[[ -5   1   7  17 -49   9  10]
 [  9   5   2  -4  -7  11  15]] | 9

[[ 10 -14  54  16  -6  -4]
 [ -3  -1  14  38   0  -4]] | -6

[[ 28 -13 -45  11  15]
 [ 28 -23  45  -4  -3]] | 11

[[-28   3  42 -23   8 -35  32]
 [ 31  23  29  29  34  12  54]] | -35

[[  1 -22   5   5  -3]
 [-42   0 -21  38  50]] | 5

[[ 42 -42  12 -30  17 -10]
 [ 52  19 -33  -7  20 -15]] | 17
---
array([[-14, -15,   3,  10,  12,  28,  -1],
       [  4,   5, -24, -10,  19, -10,  -8],
       [ -1,   1, -32, -10,  17,  -3, -17],
       [ 11,  13,  -3, -11, -20, -24, -12],
       [  4,  19, -19,  -7, -11, -19,   8],
       [-11,  -4,   7,  12,   5,  19,  16],
       [  1,  -8,  47,  14, -13,  10,  17],
       [ -5, -18,  11,   5,  19,  20,  -8],
       [ 29,   9,  28, -11, -18, -40,  -1],
       [  4,   3,  24,   5, -17,  -4,   9]]) --> -14

array([[ 39,  32,  23, -31,   6,  -6,  -7],
       [ 25,  16,  14, -17,   1,  -4,  -8],
       [-47, -30, -52, -10,   3,  24,  37],
       [-27, -20, -26,   0,   1,  11,  14],
       [ 38,  32,  21, -29,   6,  -5,  -6],
       [-42, -24, -43,  -4,   0,  21,  32],
       [ 42,  33,  22, -32,   5,  -8, -10],
       [-28, -17, -31,   1,   1,  12,  16],
       [-24, -17, -21,   3,   3,   9,  11],
       [-12,  -6,  -9,   3,   0,   5,   6]]) --> 39

array([[  5,  33,  30, -20,   1,   7,  16],
       [ 18,  26,  -5,  -2,  51,  -8,   2],
       [-18,   9,   1,   5, -34, -16, -16],
       [ 14, -25,  41, -51,  14, -12,  35],
       [ 19,  31, -15,  11,  35,   5,  -6],
       [ -3,  -1, -12,  12,  -9,  -3, -20],
       [  0,  21, -25,   3,  -6,  22, -14],
       [ -2, -37,  -2,   8,  17,  -6,   4],
       [ 19, -33, -28,  24,  20,  10, -46],
       [  0,  30, -14,   6,  19, -16,   1]]) --> 5

array([[-36, -22, -13, -46,   6, -21],
       [-27, -54,  -3,  15, -14,  19],
       [-22,  -5, -18, -34,   4, -15],
       [ 41,   5, -25,  -1,  -5, -16],
       [-36, -22, -17, -41,   7, -17],
       [  9, -31, -16,   9, -11,  13],
       [ 19,   9,  21,  -7,  56,   3],
       [-15,   3,   4,  11,  -8,  23]]) --> -36

array([[ -4, -10,   0,  -9,  39,   3,  21, -19,  13,   3,   1,   4,   9,
         13,   7],
       [ -2,   7,  -2,   4, -22,  -1,   8,  12,   1,  18, -13, -29, -10,
          2,   2],
       [ 12,   6,   9, -11, -11,   6, -27,  33, -28, -20,  -1,  31, -17,
        -30, -27],
       [  6,   0,  13,  -4,  28,  16,  -7,   9,   2,   3,   3, -19,  -9,
          6,   1],
       [  8,   8,   5,   3,  -3,  15,  14,  30,  -6,  -5, -12, -17, -35,
          3,   1],
       [ -3,  12,   3,  11,  26,   5,   1,  16,   3,  -2,  28,  -7, -17,
         -2,  -4],
       [  7,  21,   7,  11,  33,   6,  29, -40,  14,   2,  -9, -21,  -8,
         10,  18],
       [  5,   4,  15,   5,  12,   6, -29,  42, -13,  -3,   0,   5, -31,
        -19, -16],
       [ 13,  26,  -1,  41,  17,  12,  16, -16,   3,  15,  -2, -39, -30,
          4,  -6],
       [ 11,   3,   2,  -6, -11,  17,  -3,  34, -14, -23, -20,  10, -31,
        -11, -20]]) --> -4

array([[  5,  -1,  10,   1,  52,   9],
       [  0,   1,  -2,   0,  52,   2],
       [ 18, -49,  22, -18,  52,   5],
       [  2,  -6,   1,   2,  52,  -2],
       [ 11, -22,  34,  -3,  52,  24]]) --> 5

array([[-37,   0, -33, -12, -26, -21,  23, -39,  11, -32, -22],
       [-44,   1, -22, -29,  12, -10,  16, -49, -12, -18, -27],
       [ 46, -13, -38,  19,   2, -43,  32,  48,  -3, -33, -31],
       [-10,  -3, -49,  -4,  -5, -32,  37, -11,  -1, -41, -45],
       [-38,  -7, -19, -26, -16, -10,  16, -42, -14, -17, -24],
       [-37,  -5, -24, -11, -40, -13,  14, -36,   7, -24, -16],
       [-48,  17,  35, -20,  -2,  41, -33, -50,  -3,  27,  31],
       [-49,   8, -23, -17, -15,  -7,  14, -51,  10, -22, -15],
       [-23,   2, -38,  -4, -16, -22,  27, -22,   9, -33, -29],
       [-25,  -2, -39, -21,   6, -30,  31, -33,  -7, -35, -39],
       [-31,  -5, -36,  -8, -36, -20,  25, -29,   8, -31, -26]]) --> -37
---
[[ 724  901  449  668 -190  438 -572]
 [ 329   96  787  177  799  438  670]
 [ 527 -307 -225  -69  601 -609 -324]]: -225

[[130  50  90 156]
 [123  55 204 110]]: 204

[39 57  1 77]: 1

[-37 -29  24  27 -10  -5]: 24

[[-22  23  44  48  24 -26  33]
 [-13  40  42  47  29  39 -19]]: 42

[[ 76  51  43  59  63 102  59]
 [ 59 128  93  66 205  53 103]]: 93

[[734 562 538 686 670 693]
 [175 501 379 933 398 243]
 [628 463 615 493 576 510]]: 615
---
Q: [ 14 -33  32  50]
A: 50, 14

Q:
[[ 28 -30 -56  -7  -7  33 -10]
 [-12 -27 -36 -22  28 -25  23]
 [-18   2   2  -6 -13   9 -16]]
A: -10, -18

Q: [ -4 -11 -32 -41 -41]
A: -41, -4

Q:
[[ -9 -34 -33   7 -16 -11]
 [  5  21  -8  42 -10 -14]
 [ -8 -11 -32  29 -19 -24]]
A: -11, -8

Q: [ 20  21 -45  10 -10  16 -17]
A: -17, 20

Q:
[[ 11 -21  13 -44]
 [  8  -3 -47 -14]
 [ -7   4 -43 -30]]
A: -44, -7

Q:
[[ -6   1  -4  25 -11  40  -4]
 [ -6  11  11   6  11  11   9]]
A: -4, -6

Q: [-28 -20  42 -52]
A: -52, -28
---
545	102	-73	416	699	666	-606 -> 545
204	102	23	170 -> 204
-37	-27	-12	7	29	18	-31 -> -37
827	401	552	178	422	429 -> 827
-29	39	19	-8 -> -29
6	2	7	7 -> 6
---
[[-1.78  0.43  1.90  0.71  1.50]
 [ 1.86  1.17 -0.04  0.08  0.11]]
0.11

[[ 0.09  0.17  0.13  0.07 -0.02]
 [ 0.04 -0.06 -0.17  0.03  0.11]
 [ 0.05  0.10  0.02  0.02  0.07]]
0.11

[[-10.223   5.494 -13.625  11.196   1.133  -6.375]
 [ -3.139  12.205   1.481 -10.851 -13.147  13.634]]
13.634

[[-0.14  0.15  0.13 -0.10  0.05  0.08  0.00]
 [ 0.05  0.08  0.15  0.06  0.07  0.11  0.06]]
0.06

[[ 1.08 -0.55 -0.30 -1.04 -0.91  0.79  1.15]
 [-0.52 -1.06  2.06  0.05  1.08  1.35 -1.82]
 [ 0.04  0.94  0.93 -1.05 -1.51  0.43  0.46]]
-1.82

[[ -0.3  22.1  16.5 -17.2  -1.3]
 [ 13.2  12.7  -9.4  -2.4  13.3]
 [ 23.3   5.3   0.9  10.6  11.6]]
13.3
---
array([[8, 4, 5, 4, 2],
       [2, 7, 6, 7, 9],
       [6, 9, 8, 5, 8]]) | 9

array([8626, 6897, 7745, 9211, 3822, 2222]) | 6897

array([[2590, 4616, 6943, 4681],
       [5030, 8164, 3314, 4584],
       [3051, 1737, 3020, 3540]]) | 1737

array([3611, 2673, 3341, 8782, 7587, 1276, 6330]) | 2673

array([[4901, 4084, 3769, 7027, 5637],
       [3302, 5124, 7239, 6189, 7756],
       [7929, 3197, 7961, 6374, 5294]]) | 3197

array([[414, 260, 245, 462, 543, 413],
       [840, 496, 211, 323, 296, 103],
       [474, 209, 150, 569, 628, 502]]) | 209

array([[6119, 5652, 7913, 3386, 7907, 6047],
       [7265, 3932, 9303, 3988, 8948, 2905]]) | 3932
